(in the rows, 128 means zero)
One turn moves every row onto another: examples first, then more rows asked:
k_320: [138 125 131 130 132 133 152 136 117 150 134 183 141 127]
k_712: [120 109 125 126 147 128 112 131 106 134 131  85  96 105]
k_136: [123 112 139 139 108 110 143 105 151 113 101 124 113 135]
k_235: [114 129 115 128 138 162 131 151 121 160 161 115 155 129]
k_696: [106 103 116 120 102 155 120 128 122 121 131 161 108 130]
k_572: [126 126 151 108 130 161 125 145 138 167 120 104 149 138]
k_88: [137 114 114 118 176 129 145 122 126 125 154 101  96 123]
k_692: [126 123  98 158 151 126 113  88 132 139 134 129 111 134]
k_404: [111 122 109 139 138 155 133 154 122 160 161 112 148 135]
k_43: [148  89 132 137 118 128 129 143 130 114 110 159 122 120]
k_787: [121 127 140 119 148 160 125 149 140 171 119 103 146 144]
k_233: [109 117 104 121 133 125 154  96 157 133 136 116  98 122]
k_791: [119 130 160 110 130 135 123 176 107 125 135 130 140 130]
k_959: [151  96 139 144 115 126 126 134 138 114 109 157 114 121]
k_579: [123 140 145  89 126 139 151 137 106 158 123 136 151 136]
k_363: [114 111 124 122 145 132 111 124 114 131 131  81  96 106]
k_636: [143 123 129 117 176 125 145 123 131 131 163 104 103 116]
k_140: [143 124 159 139 177 134 128 133 130 143 140  91 128 143]
k_968: [123 141 139 142 120 136 121 135 141 125 126 170 152 154]
k_676: [152 120 154 136 171 143 123 137 141 146 144  96 140 137]
k_101: [120 140 137 121 131 104 123 100 124 102 118 144  94 124]
k_141: [125 144 137  90 120 142 150 139 115 158 127 148 147 135]
k_872: [118 124 108 118 133 124 156  94 146 135 142 106  95 120]
k_334: [138 114 126 110 174 124 148 116 126 121 158 105 100 120]
k_703: [118 160 137 129 164 107 131 124 122 145 138  93 139 133]
k_858: [121 135 160 108 128 138 128 172 106 125 141 141 139 127]
k_426: [114 143 138 139 119 133 127 135 139 131 126 163 156 160]
k_346: [125 118 141 108 144 162 121 143 137 168 117 100 149 135]
k_610: [135 130 139 132 131 132 152 140 110 146 130 182 133 139]
k_444: [116 130 160 107 129 131 129 177 107 123 141 131 131 134]
k_275: [123 135 141 120 136 103 121 108 119  99 119 150  94 130]
k_90: [118 143 137 141 128 133 123 135 142 128 132 165 149 167]
k_804: [111 104 120 122  98 154 115 122 127 116 123 155 108 128]
k_639: [148 121 131 127 125 135 148 134 115 139 137 183 133 127]
k_492: [109 128 108 130 139 120 154  94 152 136 132 116  90 128]
k_344: [144  96 123 145 120 134 127 143 133 118 105 165 118 129]
k_11: [144 120 159 138 180 137 126 126 141 147 142 100 133 137]
k_385: [119 158 137 137 159 104 129 133 125 145 134  92 140 137]
k_852: [123 136 137  90 124 148 149 147 102 156 122 135 144 143]
k_573: [109  99 119 120 106 159 111 128 124 122 129 155 103 137]
k_284: [128 123 100 156 152 126 116  88 138 130 141 122 110 124]
k_803: [120 140 142 116 134 103 117 106 117 107 113 146  93 134]
k_604: [118 160 141 131 160 115 128 131 129 146 136  88 144 131]
k_197: [129 115 127 134 108 114 136 102 156 117 100 116 109 131]
k_298: [115 122 114 139 147 158 128 151 117 161 161 114 151 130]
k_769: [125 110 135 135 107 112 139 109 139 108  97 122 102 139]
k_482: [124 112 130 128 150 131 112 128 113 131 137  78 102 103]
k_802: [124 118 104 162 151 127 110  87 141 130 133 126 111 133]

k_233 moves to k_334
k_88 moves to k_140
Now these:
k_804 moves to k_101
k_696 moves to k_275
k_959 moves to k_197
k_90 moves to k_573

One turn moves every row onto another: examples first, then more rows asked:
k_232: [ 89 131 164 110 111 138  99 156 127 133 130 136 114]
k_421: [140 111 107 134 142 128 152 114 119 149 115 103 126]
k_489: [121 114  98 137 151 125 151 142 109 150 102 122 140]
k_535: [131 114 105 143 140 125 153 117 133 152 116 103 136]
k_990: [141 125  92 121 147 130 138 104 102 133 124 119 139]
k_47: [ 72 143 150 105 105 145 101 135 104 114 120 132 117]
k_522: [ 84 133 163 109 109 137 101 157 133 139 131 132 126]
k_656: [100 148 159 115 106 147 106 141 131 142 159 111 113]
k_280: [ 89 143 167 115 109 135 100 155 128 136 131 134 116]
k_291: [114 125  91 135 151 131 136 135  84 134 114 133 152]
k_506: [ 97 160 162 117 104 141 106 138 131 140 152 113 115]
k_397: [105 153 157 112 105 138 103 140 130 149 157 112 109]
k_261: [ 85 168 139 107  99 145 106 121 104 129 149 110 114]
k_825: [140 133 100 131 147 135 137 100  97 133 126 116 147]
k_564: [ 73 152 154 110 105 139 101 140 109 118 119 135 121]
k_514: [120 131  87 131 152 130 130 130  87 136 115 134 154]
k_432: [116 107 108 148 146 127 150 149 106 153 106 117 137]
k_124: [116 126  83 130 150 127 136 126 101 133 113 135 154]
k_947: [ 79 161 145 106  99 150 107 116 114 122 143 108 124]
k_979: [ 76 161 147 114  95 152 109 118 109 126 144 113 130]
k_533: [ 94 150 157 113 103 146 108 138 136 145 154 108 120]
k_390: [139 132  95 129 149 133 147 106 108 141 121 113 143]
k_337: [135 116 115 145 139 129 151 117 123 156 109  98 129]
k_952: [ 70 143 149 102 104 142 100 135 110 117 119 135 128]
k_926: [ 82 161 144 109 100 153 109 121 109 122 147 110 115]
k_94: [120 122  82 127 152 129 138 136  92 137 119 130 144]
k_955: [142 115 118 144 142 131 149 114 120 153 118 101 132]
k_382: [ 71 148 144 104 104 137 102 136  99 121 115 133 114]
k_986: [121 130  86 130 154 129 144 126  95 137 110 127 149]
k_619: [143 132 102 129 146 132 133  94 105 137 118 117 145]
k_737: [ 96 151 161 118 101 146 108 134 132 145 159 113 127]
k_810: [135 129  93 129 143 129 141  96 115 134 122 115 147]
k_77: [ 82 168 148 112  99 146 105 123 109 122 140 115 118]
k_419: [ 92 134 163 109 109 129  99 155 125 141 123 136 109]
k_180: [ 68 142 154 112 102 144 104 133 109 121 119 136 131]
k_973: [ 87 132 169 116 106 140 102 151 131 141 132 135 129]
k_840: [113 111  94 143 146 123 148 146 120 152 109 122 144]
k_635: [139 118 107 137 148 128 153 122 122 154 114 109 135]
k_134: [112 116 100 148 146 128 147 152 106 158 106 117 139]
k_263: [118 106  96 139 145 127 152 147 109 152 110 114 131]

k_421 moves to k_990
k_533 moves to k_947
Now these:
k_291 moves to k_432
k_232 moves to k_656
k_986 moves to k_489
k_564 moves to k_280
k_124 moves to k_840
k_419 moves to k_397
k_337 moves to k_619
k_737 moves to k_979

One turn moves every row onto another: examples first, then more rows asked:
k_149: [127 109 107 136 113 110 128  95 141 129 130 147 100 173 104 102 163 123
 140 118 119  85 126 156 135  98 174 169 111 149 157]
k_123: [165 138 104 140 124 100  84 163 133 125 114  99  98 162 134 127 114  96
 138 162 122 107 148 142 138 141 107 133 115 105 154]
k_919: [171 122 120 142 106  98  95 164 149 120  94 118  87 169 130 131 117 123
 147 150 127 123 153 118 112 120 133 121 119 102 165]
k_132: [142 118 105 180 131  93 131  98 151 121 111 138 100 182 152 104 131 149
 122 119  98 106 126 176 117  94 170 172 117 151 155]
k_972: [114 117 116  93 125 118 152 153 132 118 158  94  99 168 148 149 122 110
 168 135 113 145 132 130 146 117 134 137 122 116 138]
k_49: [145 122 117 107 101 128 106 162 118 122 144  97 104 160 153 140 100 110
 144 144 104 109 140 145 152 145 105 142 122 111 146]
k_914: [126 150 118 158 141 113  92 176 132 111  95 129 112 150 133 123 126 121
 144 152 127 117 146 123 147 149 114 116 122 122 164]
k_297: [141 124 107 174 127 101 130 107 160 119 118 143 101 167 144 102 131 146
 127 101 107 107 129 173 119 103 187 179 118 150 148]
k_25: [103 131 112 159 142 130 142 158 153  92 111  97 139 148 177 120 125 113
 149 138 135 149 151 167 148 125 129 123 109 128 136]
k_217: [112 112 110 169 127  95 147 104 128 124 118 135 107 190 149  92 144 147
 127 105  90 102 114 165 151  96 165 158 123 150 153]
k_466: [162 104 117 106  99 139 134 146 114 119 129 109 100 156 157 132 130 111
 153 176 107 102 145 146 147 122 109 147 103 115 138]
k_83: [114 112 102 144 121  96 148 101 135 133 128 117 103 183 122  93 157 109
 129 110 102  94 130 177 142  94 172 173 112 138 136]
k_516: [131 106 117 155 100 120 124  90 146 116 112 148 102 180 135 110 134 147
 126 127 103  91 140 168 106  92 163 170 117 155 167]
k_675: [ 89 150 116 148 155 128 117 172 142 101 116 107 122 148 154 134 116 114
 146 146 122 137 155 146 129 147 118 136 122 130 140]
k_929: [ 98 105 101 148 122 102 147  86 135 124 129 115 106 196 131  97 154 116
 135 119 103  95 126 174 136  89 158 164 115 144 149]
k_576: [161 105 115  97  93 114 117 148 136 124 138  98  83 173 131 144 116 108
 161 150 120 118 142 123 124 117 126 136 117 101 152]
k_889: [119 117 114 161 114 101 151 115 133 126 120 135 106 176 145  92 140 143
 123  90  91 102 123 171 150 103 179 169 123 145 142]
k_887: [ 93 140 123 137 156 103 155 170 143 108 123 105 114 161 159 136 125 123
 154 128 114 166 142 133 140 120 143 124 126 124 138]
k_547: [181 110 103 155 130 113  96 152 143 117 102 112  91 160 151 116 136 118
 159 177 135 100 140 134 127 131 115 139  97 108 144]
k_379: [125 111 118 151 106 123 121  98 155 118 111 149 100 169 124 100 144 137
 130 116 111  88 146 162 101 102 175 178 112 148 153]
k_709: [132 118 119 179 133 124 105 166 148  98  84 128 120 152 165 104 135 141
 157 142 142 120 140 129 145 138 124 112 110 121 155]
k_325: [120 138 105 119 144 127 120 163 136 111 162 103 115 146 158 156 105 117
 159 138 121 137 126 149 156 146 121 145 124 132 144]
k_632: [139 125 106 116 128 131 156 147 128 109 152 107 126 141 164 147 129 112
 161 153 124 141 127 163 178 117 129 134 109 135 143]
k_496: [128 140 129 167 141  94 120 178 150 109  81 123 107 162 148 124 121 134
 140 136 122 151 155 123 122 124 142 112 126 116 156]
k_874: [124 104  98 142 113 112 128  80 144 122 135 141 103 183 115 115 152 129
 144 127 120  91 122 163 129  88 164 164 114 156 169]

k_547 moves to k_632
k_914 moves to k_49
k_972 moves to k_496
Now these:
k_149 moves to k_889
k_874 moves to k_217

